(in the rows, 128 means zero)
One turn sends every row of this set to another row. A few are shown first. Where does it send the rows asked after them?
tes: [140 152 159 141 137 135 125 133 117 130 129 133]
Gemot: [146 155 119 145 164 143 114 116 144 128 165 147]
Konit: [152 142 117 138 161 136 116 125 151 126 159 145]
nimu: [135 153 146 146 130 128 118 136 120 159 128 139]
Gup: [149 152 109 148 168 140 119 117 143 125 158 143]
kiril: [148 150 114 140 162 142 115 123 151 133 165 146]
zuvet: [142 149 113 156 158 139 113 126 148 120 162 143]
dur: [132 145 137 138 146 140 139 144 118 153 140 105]
feb: [136 160 158 136 139 143 122 138 112 136 133 128]
kilof: [157 162  98 163 149 150 114 128 134 139 138 137]
mit: [135 153 153 132 136 146 124 137 109 139 131 128]
vokaz: [150 165  97 164 149 145 112 133 136 137 136 133]
Gegu: [156 146 108 147 159 138 114 120 147 129 160 142]
fopib: [153 159 109 164 161 150 137 141 130 140 139 153]
riru: [151 160 111 132 149 131 104 118 133 142 161 143]
pez: [123 155 152 137 134 139 119 134 113 139 131 132]
Tigef: [127 142 145 147 143 140 135 144 127 152 150 107]
Dopu: [147 163 104 171 149 145 108 136 139 129 148 134]
giruv: [132 146 131 139 149 135 140 139 131 158 141 103]
sesu: [125 153 152 135 134 140 119 141 111 137 137 129]
Rure: [127 149 143 145 144 143 141 142 117 149 142 107]
Rasoz: [139 156 114 148 163 140 116 118 145 125 164 147]
sedi: [129 148 156 138 135 137 127 132 116 134 131 136]
digu: [148 152 103 150 158 141 112 123 145 127 163 138]
Piro: [149 170 104 163 156 148 113 134 138 129 137 143]
tir: [145 152 111 143 162 144 118 115 145 125 153 151]
Koro: [132 145 133 146 144 138 142 132 122 159 143 104]
Zegu: [153 159 100 164 149 153 111 143 131 138 141 139]
Tutug: [150 163 107 168 151 150 112 134 140 127 144 147]
zud: [152 159 108 163 163 147 130 148 136 147 142 150]
fuba: [134 151 163 138 138 138 127 133 120 142 135 129]
Ditu: [155 163 117 136 156 131 104 121 128 135 164 145]
pogod: [135 143 143 137 148 146 143 134 127 161 144 112]
Gab: [135 137 139 148 148 140 145 132 122 157 148 110]
pup: [137 139 140 137 149 142 141 142 129 159 147 109]
Sozu: [157 169 105 163 151 154 113 140 128 132 141 139]
zofa: [130 144 159 137 133 139 125 136 120 143 141 125]
sef: [134 142 145 149 147 142 144 137 124 158 151 111]
sogap: [138 147 146 141 130 135 123 139 124 159 130 146]
fodos: [149 147 116 147 161 137 119 115 146 122 156 149]
Rupoz: [133 146 133 139 159 128 149 130 109 144 149 119]
Sov: [132 153 157 131 139 138 120 133 113 140 136 125]
Sez: [153 157 100 169 146 148 110 138 133 136 144 139]
gimi: [136 155 130 135 158 134 147 128 106 146 150 116]
Fena: [156 175 107 165 153 147 114 138 134 134 135 132]
Siru: [128 151 158 144 136 140 123 142 116 133 141 122]
Mego: [135 141 143 144 149 144 143 142 123 157 139 111]
meru: [153 161 102 163 150 147 106 134 138 136 136 143]

zud moves to Rupoz
sedi moves to Sozu
meru moves to Mego
Now these:
Konit moves to tes
dur moves to Gegu
tir moves to mit
Sez moves to sef
sogap moves to fopib
Tutug moves to Rure
Tigef moves to zuvet
Gemot moves to pez
feb moves to vokaz

One turn sends every row of this set to another row. A few are shown first. Where does it send the rows asked after them?
neret: [131 109 128 145 131 128 113 129 127 116 129 109 114 106 143 118 111 128
 120  91 124 142 118 115 134]
Fuluk: [142 117 121 116 132 134 110 124 135 121 156 132 135 119 138 127 123 139
 151 132 149 130 149 104 120]
pef: [141 109 126 155 130 135 111 108 143 103 146 114 132 136 138 136 102 131
 127 151 125 118 129 109 122]
zepi: [132 113 150 127 148 116 127 129 132  94 127  99 131 139 117 145 133 136
 141 110 137 110 120 155 133]
Ninav: [106 119 147 126 121 117 119 118 150  94 129 119 140 148 116 140 136 124
 118  98 133 101 136 142 116]
vegor: [129 112 122 143 127 135 117 132 123 116 129 107 125 105 143 108 113 124
 127  84 120 136 124 113 131]
lufez: [106 120 140 124 123 121 123 120 145  95 132 117 150 146 117 130 136 121
 127  90 133  95 144 140 109]
benef: [106 120 144 124 120 121 121 118 146  95 129 118 145 146 117 134 137 122
 121  94 130  98 140 140 114]
fanir: [134 115 120 150 113 152 117 110 134 100 145 111 145 130 134 119 112 122
 131 137 104 107 135 103 121]
gif: [133 114 144 127 153 118 130 132 130  94 129  99 137 140 118 140 130 136
 150 106 142 106 124 154 128]
bada: [131 118 139 124 144 129 134 135 123  92 128  98 147 136 116 128 137 130
 155  96 131  99 130 150 126]
koluk: [131 112 118 143 133 136 118 134 122 116 131 107 128 104 143 106 110 123
 133  82 125 134 127 112 126]
bavu: [140 120 118 115 127 139 112 127 131 121 155 132 142 117 136 118 126 136
 153 127 144 126 151 102 119]
kefug: [132 120 128 111 107 139 107 120 134 119 151 131 130 115 132 122 135 135
 136 133 123 132 144 101 134]
lopa: [130 110 125 143 126 132 115 129 125 115 129 107 118 105 141 114 115 125
 122  88 119 138 120 114 135]
Pip: [109 117 148 127 127 113 118 116 151  96 130 119 137 149 119 143 133 125
 117 101 139 104 135 142 115]
kinar: [134 113 126 151 112 146 113 107 138 100 142 111 136 131 134 128 111 126
 124 143 105 112 130 105 128]
susa: [137 107 123 146 143 126 114 131 128 118 131 109 118 108 145 119 105 128
 128  91 137 141 121 116 128]
Vukif: [129 114 152 125 137 118 128 128 132  92 124  99 128 137 114 144 138 136
 138 110 127 110 118 153 139]
Fol: [138 116 130 116 122 129 105 120 140 120 152 132 124 118 135 133 126 141
 135 141 140 137 140 105 131]
zuk: [124 119 146 122 129 129 132 130 125  91 125  97 139 133 112 131 142 130
 142 100 116 102 124 150 137]
zamu: [134 111 116 144 141 132 119 135 123 117 132 108 127 107 144 109 107 126
 135  83 132 135 126 114 123]
vava: [112 116 142 128 137 113 120 121 149  97 133 119 143 150 120 140 129 125
 127  98 150 101 140 143 107]
zomos: [136 108 119 146 144 127 117 134 125 117 132 108 123 108 146 114 106 127
 133  87 138 138 124 116 123]
bonuz: [132 121 123 111 109 143 111 123 131 118 152 130 138 115 133 116 134 133
 143 127 124 126 148 100 129]
biba: [136 121 118 112 116 144 112 126 129 120 154 130 142 116 135 115 131 133
 150 125 133 125 151 100 123]
gog: [137 110 128 154 119 139 111 107 142 100 143 114 131 134 135 134 107 129
 122 149 113 116 128 107 127]
tuvu: [111 117 138 127 136 116 123 123 147  97 133 118 148 149 119 136 130 123
 131  93 147  97 144 141 105]
Nen: [134 108 126 145 137 126 114 130 129 116 130 109 114 108 145 120 108 130
 122  93 132 143 118 116 132]
Rokug: [133 116 140 126 151 123 133 134 127  93 129  98 143 137 118 134 132 133
 155 101 139 102 129 152 125]
libu: [110 120 139 125 130 120 123 121 145  96 133 118 151 148 118 131 134 121
 131  91 141  94 145 141 106]
Sak: [142 115 126 116 130 130 108 122 138 121 153 133 129 120 138 132 123 141
 142 138 149 135 145 105 126]
murav: [111 116 146 128 134 110 119 118 151  96 131 120 139 150 120 144 131 126
 122 100 146 103 137 144 111]
zez: [143 112 115 155 138 142 117 114 137 102 150 114 145 136 139 127 100 127
 142 140 132 108 137 107 109]
nake: [137 117 115 152 119 152 118 113 133 100 147 111 151 130 135 116 109 122
 140 134 112 104 141 103 115]
letu: [136 117 131 114 112 133 106 119 137 119 151 132 125 117 134 130 131 138
 133 137 129 136 141 103 135]
guz: [143 109 120 156 139 136 113 111 141 102 148 113 138 135 139 134  98 130
 135 148 133 114 133 109 115]
menov: [140 114 112 152 132 148 118 115 133 102 149 112 151 133 137 119 105 122
 145 136 123 105 142 105 110]
Pab: [126 119 141 122 134 130 134 133 123  91 126  97 145 134 114 127 139 129
 151  96 120 100 128 149 131]
moli: [126 117 152 123 130 124 129 128 128  92 123  98 133 136 113 138 141 132
 137 107 119 107 120 151 140]

gif moves to zepi
menov moves to zez
Now these:
kefug moves to bonuz
lopa moves to vegor
Ninav moves to benef

One turn sends every row of this set to another row. A few are shown first. Where does it send the rows asked after them?
goli: [153 135 148 136 112 136 106 137 118 145 102 132 145]
Roziv: [140 105 138 111 136 134 123 128 110 124 105 127 125]
Sul: [148 113 121 139 137 122  87 125 113 118 107 159 122]
zupim: [154 122 121 114  87 134 107 136 118 143  91 154 150]
tep: [137 119 105  96 110 126 114 119  96 126  93 150 138]
rofog: [131  93 118 117 111 134 128 122 124 131 118 156 122]
Nezig: [127 140 143 134 127 130 103 119 109 126 119 137 139]
gofo: [156 132 120 139  93 124 115 127 126 145 124 156 148]
zazu: [143  99  98 105 116 126 129 123 103 130 104 151 133]
ziroz: [140 111 114 137 127 123  89 121 114 122  99 168 124]
Sufof: [138 134 100 128 109 119 110 115 106 127 131 160 144]
lada: [159 137 113 140  91 127 112 129 119 142 126 153 136]
Nuga: [149 133 149 145 111 130 109 139 123 141 106 136 142]
Lat: [127 128 113 117 104 119 123 105 114 128 120 161 135]
lupo: [134 130 147 112 132 129 113 120 109 120 110 129 129]
pupe: [172 127 115 133 117 125 106 151 103 139 103 133 146]
vok: [130 100 117 127 133 141 122 128 102 143  99 139 124]
saped: [149 120 125 121  91 132 106 142 116 141  83 151 148]
der: [149 128 123 119  83 140 103 135 116 142  91 153 138]
karo: [172 133 109 126 107 134 102 146  98 141 104 135 138]
suvip: [170 130 111 130 113 130 106 143 101 147 101 136 150]
pem: [144 110 127 132 128 123  87 123 121 114 106 163 120]
Miro: [147 121 132  97 108 124 102 128 120 105 126 146 136]
neru: [170 119 134 117  96 122 109 147 131 124 118 143 140]
somo: [155 129 112 145  95 119 116 133 121 144 118 157 147]
non: [139 100 125 129 129 131 128 125 121 130 133 142 118]
lerip: [124 126 121 107 105 134  99 122 103 127  89 154 145]
dep: [143  97 129 118 137 138 121 135 111 129 113 131 118]
mur: [169 128 137 115  95 133 103 143 125 125 119 138 130]
kapib: [127 104 122 117 109 126 133 112 124 129 116 156 128]
vina: [148 108 118 128 132 124  85 128 111 116  96 161 122]
ratur: [140 133 112 120 137 127 114 121  86 133 104 131 136]
dumi: [150 109 113 131 126 119  89 124 118 114 110 167 122]
Tobug: [149 125 124 107 119 116 120 118 116 112 137 141 128]
zuke: [139  94  98 118 120 134 126 128 105 138 109 151 126]
suvog: [150 142 142 142 108 140 103 135 114 144 106 134 134]
Farap: [146 109 124 124 131 121 132 121 118 123 136 137 124]
Sunad: [173 125 137 117 102 127 108 142 128 128 123 137 142]
fudo: [155 130 108 112 132 127  98 135  88 121 112 132 142]
Zov: [132 112 113 128 136 133 127 121  95 142  97 137 133]

Roziv moves to kapib
saped moves to Nuga
Sufof moves to fudo
Now these:
zupim moves to goli
vok moves to non
Lat moves to ratur
dumi moves to vina
karo moves to mur

One turn sends every row of this set to another row. A few are shown first. Where does it send the rows asked after them?
dut: [132 123 141 113 121 149 135 165 124 122 131 136  83 124 128 145 142 128
 117 113 121 133 107 152 128]
Rup: [140 117 158 115 140 125 146  95 108 119 119 131 112 125 121 168 131 125
 120 109 136 133 145 161 122]
Keb: [140 118 128 137 146 121 140  94 133 134 122 131  94 129 129 144 131 157
 119  95 113 115 122 130 144]
Votut: [140 140 136 139 109 154 144 143 121 142 117 131  99 132 144 150 141 121
 117 122  99 123 110 147 147]
zefo: [135 129 144 143  94 136 136 141 100 124 128 115 101 125 132 158 128 108
 120 117 124 112 118 136 130]
bunu: [119 112 135 142 143 160 130 129 137 126 125 131 134 127 126 141 133 150
 105 108 109 102 137 162 134]
zalu: [144 125 157 114 151 139 153  97 123 128 111 144 111 129 130 162 137 133
 119 111 120 139 139 168 134]
sovib: [133 132 163 113 144 139 144  96 113 124 112 139 110 124 127 150 128 113
 126 111 121 118 143 167 126]
Dokom: [134 139 142 141 101 148 137 143 110 134 120 123  98 128 138 146 131 108
 124 120 108 109 115 144 139]
Tilon: [144 117 156 114 146 129 152  96 117 123 116 137 112 127 124 170 137 134
 117 109 130 143 142 164 127]
lagi: [130 118 128 139 144 112 134  90 118 138 138 123 101 118 132 149 130 142
 114  94 123 110 127 127 128]
zis: [139 125 137 143 149 127 140  96 132 130 120 135  97 123 132 138 125 148
 121  93 110 106 118 130 146]
dap: [118 105 140 146 134 149 124 129 122 114 131 120 136 123 118 148 124 143
 105 103 126  96 142 154 123]
sog: [129 122 139 118 124 144 137 161 116 128 145 133  92 114 134 157 147 122
 107 111 129 140 106 148 117]
Tib: [135 124 162 114 139 130 142  95 107 119 118 132 111 124 122 157 127 114
 125 110 131 121 146 163 121]
gino: [134 125 152 126 123 149 137 164 116 113 136 136  90 113 129 151 135 116
 115 107 130 128 103 144 122]
gofol: [131 123 148 124 125 146 138 162 113 119 144 134  94 110 134 157 141 116
 109 108 132 135 104 145 117]
gub: [115 111 139 143 137 157 125 129 128 119 126 126 134 125 121 140 126 142
 108 107 116  93 140 159 129]
pir: [130 125 136 145 146 119 134  90 117 132 136 126 104 113 135 143 125 132
 117  91 121 101 122 125 129]
Lale: [147 130 131 139 111 147 151 143 123 143 123 129 102 131 144 168 147 134
 109 120 106 142 108 145 145]
gefes: [124 100 133 145 142 148 134 128 131 122 134 126 139 125 123 161 136 159
  97 105 123 117 137 156 128]
pove: [121  99 137 147 136 144 129 128 123 114 135 121 138 123 118 160 129 151
 100 103 130 108 140 152 123]
Paza: [123 107 131 142 145 157 133 128 138 127 129 131 136 128 127 152 137 159
  99 107 113 113 136 160 133]
tof: [148 120 132 143 106 134 150 142 113 134 130 120 105 127 137 179 144 133
 106 116 122 145 111 138 136]
Liba: [135 129 141 147 149 127 138  94 125 129 127 133 102 116 134 138 122 136
 120  91 114  99 119 127 138]
rab: [142 120 139 144  97 129 142 141 100 125 133 112 104 124 131 175 135 121
 112 115 131 130 117 133 128]
Larep: [129 121 137 112 123 146 136 163 122 129 140 134  86 122 131 151 148 127
 111 115 123 139 108 151 123]
dovu: [134 125 149 120 121 152 136 166 120 114 131 137  84 120 126 145 136 122
 119 110 126 128 104 148 128]
Kuz: [138 132 160 113 150 143 149  97 121 128 109 143 111 127 130 152 134 122
 123 112 115 128 140 170 133]
zoko: [135 114 124 134 143 113 137  92 126 138 132 125  97 125 130 150 134 153
 115  96 120 118 126 129 136]

gefes moves to Paza
Dokom moves to zefo
Rup moves to Tilon
Now these:
Keb moves to zis
gofol moves to sog

One turn sends every row of this set to another row. A few are shown first. Where does it send the rows asked after them?
Rok: [140 141 124 134 144 119 151 121 126 143 130 155 107]
kosu: [159 115 140 115 138 118 132 109 144 118 147 154 116]
sive: [139 137 131 122 128 136 130 124 156 104 134 116 121]
kani: [159 150 131 112 170 149 135 117 115 111 140 125  99]
pefaf: [139 132 135 127 134 124 131 127 162 113 129 118 123]
poga: [175 155 123 118 164 144 129 114 127 122 142 109 103]
gunem: [170 153 125 118 170 147 143 118 121 123 135 116 101]
zerug: [141 137 138 121 123 134 127 126 156 108 142 124 125]
duge: [151 143 119 122 140 118 151 122 134 141 137 161 116]
seba: [152 141 119 120 151 124 154 125 136 141 150 163 109]
mep: [169 147 133 123 171 146 137 122 121 113 138 113 100]
Disel: [139 143 139 117 121 140 123 117 150 119 133 117 123]
zigo: [157 145 122 131 142 119 150 123 128 148 140 157 111]
Lusad: [157 117 136 141 147 134 132 107 143 110 144 111  94]
pep: [177 130 142 121 152 139 146 103 132 150 147 130 102]

kani moves to Disel
gunem moves to sive
kosu moves to pep
Now these:
zerug moves to zigo
pefaf moves to seba

